In the data rows, zero lies at 4.5, halfway between 4 and 5.
Here are some points, one per row:
[6. 5. 5. 7. 7. 7. 5. 5. 5. 5. 5. 5. 5. 6. 5. 5. 5. 6. 6. 7. 7. 5. 6. 5.]
[7. 5. 5. 7. 7. 7. 6. 5. 5. 5. 5. 5. 6. 6. 5. 5. 5. 6. 6. 6. 7. 5. 6. 5.]
[6. 6. 7. 5. 5. 5. 6. 6. 5. 7. 6. 6. 6. 6. 5. 5. 6. 5. 6. 5. 6. 5. 5. 6.]
[6. 6. 6. 5. 5. 5. 6. 6. 6. 7. 6. 6. 6. 6. 6. 6. 6. 5. 6. 5. 5. 6. 6. 6.]
[5. 6. 7. 5. 6. 6. 6. 5. 5. 6. 6. 7. 5. 5. 5. 7. 5. 6. 5. 5. 6. 5. 5. 7.]
[7. 7. 7. 7. 7. 7. 7. 7. 7. 7. 5. 7. 7. 7. 7. 7. 7. 7. 7. 7. 7. 7. 7. 7.]
[6. 5. 7. 5. 7. 5. 5. 5. 5. 7. 6. 7. 5. 5. 5. 6. 5. 6. 5. 5. 5. 5. 5. 6.]
[7. 7. 7. 7. 5. 7. 7. 7. 7. 7. 7. 7. 7. 7. 7. 7. 7. 7. 7. 7. 7. 7. 7. 7.]
[7. 5. 7. 7. 7. 7. 5. 7. 7. 5. 5. 7. 7. 7. 7. 7. 7. 7. 7. 7. 7. 7. 7. 7.]
[6. 5. 5. 7. 7. 7. 6. 5. 6. 5. 5. 5. 6. 6. 5. 5. 6. 7. 6. 7. 7. 5. 7. 5.]
[6. 5. 5. 7. 7. 7. 5. 5. 6. 5. 5. 5. 6. 7. 6. 5. 6. 6. 6. 7. 7. 6. 6. 5.]
[6. 5. 5. 6. 5. 5. 5. 7. 5. 5. 5. 5. 5. 6. 5. 5. 5. 6. 6. 5. 6. 5. 6. 5.]
[6. 6. 5. 7. 7. 7. 6. 5. 6. 5. 5. 5. 6. 6. 6. 5. 5. 6. 6. 6. 7. 6. 6. 5.]
[6. 7. 6. 6. 5. 6. 7. 7. 7. 7. 7. 7. 7. 7. 7. 7. 7. 7. 7. 6. 5. 7. 6. 7.]
[6. 6. 6. 5. 5. 5. 5. 5. 5. 7. 6. 7. 6. 5. 5. 5. 6. 5. 5. 5. 6. 5. 5. 6.]
[5. 6. 7. 5. 7. 6. 6. 5. 5. 7. 6. 7. 5. 5. 5. 7. 7. 6. 5. 6. 6. 5. 5. 7.]
[5. 6. 7. 5. 5. 5. 6. 5. 5. 7. 6. 6. 5. 5. 5. 5. 6. 5. 5. 5. 5. 5. 5. 6.]
[6. 7. 6. 6. 5. 5. 7. 7. 7. 7. 7. 7. 7. 7. 7. 7. 7. 7. 7. 5. 5. 7. 6. 7.]
[6. 6. 7. 5. 5. 5. 6. 7. 6. 7. 6. 6. 4. 6. 6. 6. 6. 5. 6. 5. 6. 6. 6. 7.]
[7. 7. 5. 6. 5. 5. 7. 7. 7. 7. 7. 7. 7. 7. 7. 7. 7. 7. 7. 6. 5. 7. 7. 7.]
[6. 6. 6. 5. 7. 7. 6. 5. 6. 6. 6. 7. 5. 5. 5. 7. 5. 6. 5. 7. 5. 6. 5. 6.]
[5. 7. 5. 5. 5. 5. 7. 5. 7. 7. 7. 7. 6. 6. 7. 7. 6. 5. 7. 5. 5. 7. 5. 7.]
[7. 7. 6. 7. 5. 5. 7. 7. 7. 7. 7. 7. 7. 7. 7. 7. 7. 7. 7. 7. 5. 7. 7. 7.]
[5. 6. 5. 6. 5. 5. 5. 6. 5. 5. 5. 5. 5. 6. 6. 5. 5. 6. 6. 6. 5. 5. 6. 5.]
[5. 5. 5. 6. 5. 5. 5. 6. 6. 5. 5. 5. 5. 5. 5. 5. 5. 5. 6. 6. 5. 5. 6. 5.]
[4. 5. 6. 5. 5. 5. 5. 6. 5. 7. 7. 7. 5. 6. 6. 6. 5. 5. 7. 6. 6. 6. 5. 6.]
[7. 5. 5. 7. 7. 7. 5. 7. 5. 5. 5. 5. 5. 6. 6. 6. 5. 7. 7. 7. 7. 5. 6. 5.]
[7. 6. 7. 7. 7. 6. 5. 7. 7. 7. 7. 7. 7. 5. 5. 7. 7. 7. 5. 5. 7. 7. 5. 7.]
[5. 7. 6. 6. 5. 5. 7. 5. 7. 7. 5. 7. 6. 7. 7. 6. 6. 5. 6. 5. 5. 7. 5. 7.]
[6. 6. 5. 7. 7. 7. 5. 5. 6. 5. 5. 5. 6. 7. 5. 5. 5. 7. 6. 7. 7. 5. 7. 5.]
[5. 6. 7. 5. 5. 5. 5. 5. 5. 6. 6. 7. 5. 5. 5. 7. 5. 5. 5. 5. 5. 5. 5. 7.]
[5. 6. 7. 5. 7. 6. 6. 5. 5. 6. 6. 7. 5. 5. 5. 7. 5. 5. 5. 6. 5. 6. 5. 6.]
[6. 5. 6. 5. 5. 5. 5. 5. 5. 6. 5. 5. 5. 6. 5. 4. 5. 5. 7. 5. 6. 5. 6. 5.]
[5. 7. 5. 5. 5. 5. 7. 6. 7. 7. 7. 7. 7. 7. 7. 7. 7. 5. 7. 6. 5. 7. 6. 7.]
[6. 5. 6. 5. 5. 5. 5. 5. 5. 5. 5. 5. 5. 5. 5. 5. 5. 5. 7. 5. 5. 5. 6. 5.]
[5. 5. 6. 6. 5. 5. 5. 5. 7. 5. 5. 5. 6. 6. 6. 7. 6. 5. 6. 6. 5. 7. 6. 7.]
[7. 7. 7. 7. 7. 7. 7. 7. 7. 7. 7. 7. 7. 5. 7. 7. 7. 7. 7. 7. 7. 7. 7. 7.]
[6. 5. 5. 7. 7. 7. 6. 5. 6. 5. 5. 5. 6. 7. 6. 5. 6. 6. 6. 7. 7. 5. 7. 5.]
[6. 6. 5. 7. 7. 7. 5. 6. 6. 5. 5. 5. 5. 6. 6. 5. 5. 6. 6. 7. 7. 5. 7. 5.]
[6. 5. 5. 7. 7. 7. 5. 5. 5. 5. 5. 5. 5. 6. 5. 5. 5. 6. 6. 6. 7. 5. 6. 5.]
[7. 5. 6. 7. 7. 7. 5. 5. 5. 5. 5. 6. 5. 6. 5. 4. 7. 7. 7. 7. 7. 5. 7. 5.]
[5. 5. 6. 5. 5. 5. 5. 5. 5. 6. 6. 7. 6. 5. 5. 6. 5. 5. 5. 5. 5. 5. 5. 6.]
[5. 5. 5. 6. 6. 6. 5. 6. 5. 5. 5. 5. 5. 6. 5. 5. 5. 6. 6. 5. 5. 5. 6. 5.]
[7. 6. 5. 7. 7. 7. 5. 6. 6. 5. 5. 4. 5. 5. 6. 6. 5. 7. 6. 7. 7. 5. 7. 5.]
[5. 5. 7. 5. 6. 6. 5. 5. 5. 6. 6. 7. 5. 5. 5. 6. 5. 6. 5. 5. 6. 5. 5. 7.]
[5. 7. 5. 5. 4. 5. 7. 6. 7. 6. 7. 7. 7. 7. 7. 7. 7. 6. 7. 5. 5. 7. 5. 7.]
There is one direction along which these points spread out most. How many in every 100 of the points above lie lower along it than each point below? Round to a whole number. More than half of the points above lie lower than the first one.
[5. 5. 6. 6. 5. 5. 5. 5. 7. 5. 5. 5. 6. 6. 6. 7. 6. 5. 6. 6. 5. 7. 6. 7.] : 33
[7. 5. 5. 7. 7. 7. 6. 5. 5. 5. 5. 5. 6. 6. 5. 5. 5. 6. 6. 6. 7. 5. 6. 5.] : 93
[7. 7. 7. 7. 7. 7. 7. 7. 7. 7. 7. 7. 7. 5. 7. 7. 7. 7. 7. 7. 7. 7. 7. 7.] : 17
[5. 6. 5. 6. 5. 5. 5. 6. 5. 5. 5. 5. 5. 6. 6. 5. 5. 6. 6. 6. 5. 5. 6. 5.] : 61
[6. 5. 6. 5. 5. 5. 5. 5. 5. 6. 5. 5. 5. 6. 5. 4. 5. 5. 7. 5. 6. 5. 6. 5.] : 76
[6. 6. 6. 5. 5. 5. 6. 6. 6. 7. 6. 6. 6. 6. 6. 6. 6. 5. 6. 5. 5. 6. 6. 6.] : 30
[6. 7. 6. 6. 5. 5. 7. 7. 7. 7. 7. 7. 7. 7. 7. 7. 7. 7. 7. 5. 5. 7. 6. 7.] : 0
[5. 6. 7. 5. 5. 5. 6. 5. 5. 7. 6. 6. 5. 5. 5. 5. 6. 5. 5. 5. 5. 5. 5. 6.] : 52
[5. 5. 7. 5. 6. 6. 5. 5. 5. 6. 6. 7. 5. 5. 5. 6. 5. 6. 5. 5. 6. 5. 5. 7.] : 59
[7. 7. 7. 7. 7. 7. 7. 7. 7. 7. 5. 7. 7. 7. 7. 7. 7. 7. 7. 7. 7. 7. 7. 7.] : 20
[5. 5. 6. 5. 5. 5. 5. 5. 5. 6. 6. 7. 6. 5. 5. 6. 5. 5. 5. 5. 5. 5. 5. 6.] : 54
[7. 7. 6. 7. 5. 5. 7. 7. 7. 7. 7. 7. 7. 7. 7. 7. 7. 7. 7. 7. 5. 7. 7. 7.] : 2
[7. 5. 7. 7. 7. 7. 5. 7. 7. 5. 5. 7. 7. 7. 7. 7. 7. 7. 7. 7. 7. 7. 7. 7.] : 26
[6. 5. 5. 7. 7. 7. 5. 5. 5. 5. 5. 5. 5. 6. 5. 5. 5. 6. 6. 7. 7. 5. 6. 5.] : 98
[5. 6. 7. 5. 7. 6. 6. 5. 5. 6. 6. 7. 5. 5. 5. 7. 5. 5. 5. 6. 5. 6. 5. 6.] : 48
[5. 7. 6. 6. 5. 5. 7. 5. 7. 7. 5. 7. 6. 7. 7. 6. 6. 5. 6. 5. 5. 7. 5. 7.] : 22
[6. 7. 6. 6. 5. 6. 7. 7. 7. 7. 7. 7. 7. 7. 7. 7. 7. 7. 7. 6. 5. 7. 6. 7.] : 7
[6. 5. 5. 7. 7. 7. 5. 5. 6. 5. 5. 5. 6. 7. 6. 5. 6. 6. 6. 7. 7. 6. 6. 5.] : 65
[5. 5. 5. 6. 6. 6. 5. 6. 5. 5. 5. 5. 5. 6. 5. 5. 5. 6. 6. 5. 5. 5. 6. 5.] : 87
[5. 5. 5. 6. 5. 5. 5. 6. 6. 5. 5. 5. 5. 5. 5. 5. 5. 5. 6. 6. 5. 5. 6. 5.] : 72
[6. 6. 5. 7. 7. 7. 6. 5. 6. 5. 5. 5. 6. 6. 6. 5. 5. 6. 6. 6. 7. 6. 6. 5.] : 63
[6. 6. 5. 7. 7. 7. 5. 6. 6. 5. 5. 5. 5. 6. 6. 5. 5. 6. 6. 7. 7. 5. 7. 5.] : 83
[6. 6. 7. 5. 5. 5. 6. 6. 5. 7. 6. 6. 6. 6. 5. 5. 6. 5. 6. 5. 6. 5. 5. 6.] : 39
[6. 5. 5. 7. 7. 7. 6. 5. 6. 5. 5. 5. 6. 7. 6. 5. 6. 6. 6. 7. 7. 5. 7. 5.] : 67
[6. 6. 6. 5. 5. 5. 5. 5. 5. 7. 6. 7. 6. 5. 5. 5. 6. 5. 5. 5. 6. 5. 5. 6.] : 50
[7. 7. 5. 6. 5. 5. 7. 7. 7. 7. 7. 7. 7. 7. 7. 7. 7. 7. 7. 6. 5. 7. 7. 7.] : 4
[6. 5. 5. 6. 5. 5. 5. 7. 5. 5. 5. 5. 5. 6. 5. 5. 5. 6. 6. 5. 6. 5. 6. 5.] : 70
[7. 7. 7. 7. 5. 7. 7. 7. 7. 7. 7. 7. 7. 7. 7. 7. 7. 7. 7. 7. 7. 7. 7. 7.] : 13
[5. 6. 7. 5. 7. 6. 6. 5. 5. 7. 6. 7. 5. 5. 5. 7. 7. 6. 5. 6. 6. 5. 5. 7.] : 35
[6. 6. 7. 5. 5. 5. 6. 7. 6. 7. 6. 6. 4. 6. 6. 6. 6. 5. 6. 5. 6. 6. 6. 7.] : 28
[5. 7. 5. 5. 4. 5. 7. 6. 7. 6. 7. 7. 7. 7. 7. 7. 7. 6. 7. 5. 5. 7. 5. 7.] : 9
[7. 5. 6. 7. 7. 7. 5. 5. 5. 5. 5. 6. 5. 6. 5. 4. 7. 7. 7. 7. 7. 5. 7. 5.] : 91
[5. 7. 5. 5. 5. 5. 7. 5. 7. 7. 7. 7. 6. 6. 7. 7. 6. 5. 7. 5. 5. 7. 5. 7.] : 15
[5. 6. 7. 5. 6. 6. 6. 5. 5. 6. 6. 7. 5. 5. 5. 7. 5. 6. 5. 5. 6. 5. 5. 7.] : 43
[6. 6. 5. 7. 7. 7. 5. 5. 6. 5. 5. 5. 6. 7. 5. 5. 5. 7. 6. 7. 7. 5. 7. 5.] : 85
[4. 5. 6. 5. 5. 5. 5. 6. 5. 7. 7. 7. 5. 6. 6. 6. 5. 5. 7. 6. 6. 6. 5. 6.] : 37
[6. 5. 7. 5. 7. 5. 5. 5. 5. 7. 6. 7. 5. 5. 5. 6. 5. 6. 5. 5. 5. 5. 5. 6.] : 57
[6. 5. 6. 5. 5. 5. 5. 5. 5. 5. 5. 5. 5. 5. 5. 5. 5. 5. 7. 5. 5. 5. 6. 5.] : 74
[5. 7. 5. 5. 5. 5. 7. 6. 7. 7. 7. 7. 7. 7. 7. 7. 7. 5. 7. 6. 5. 7. 6. 7.] : 11
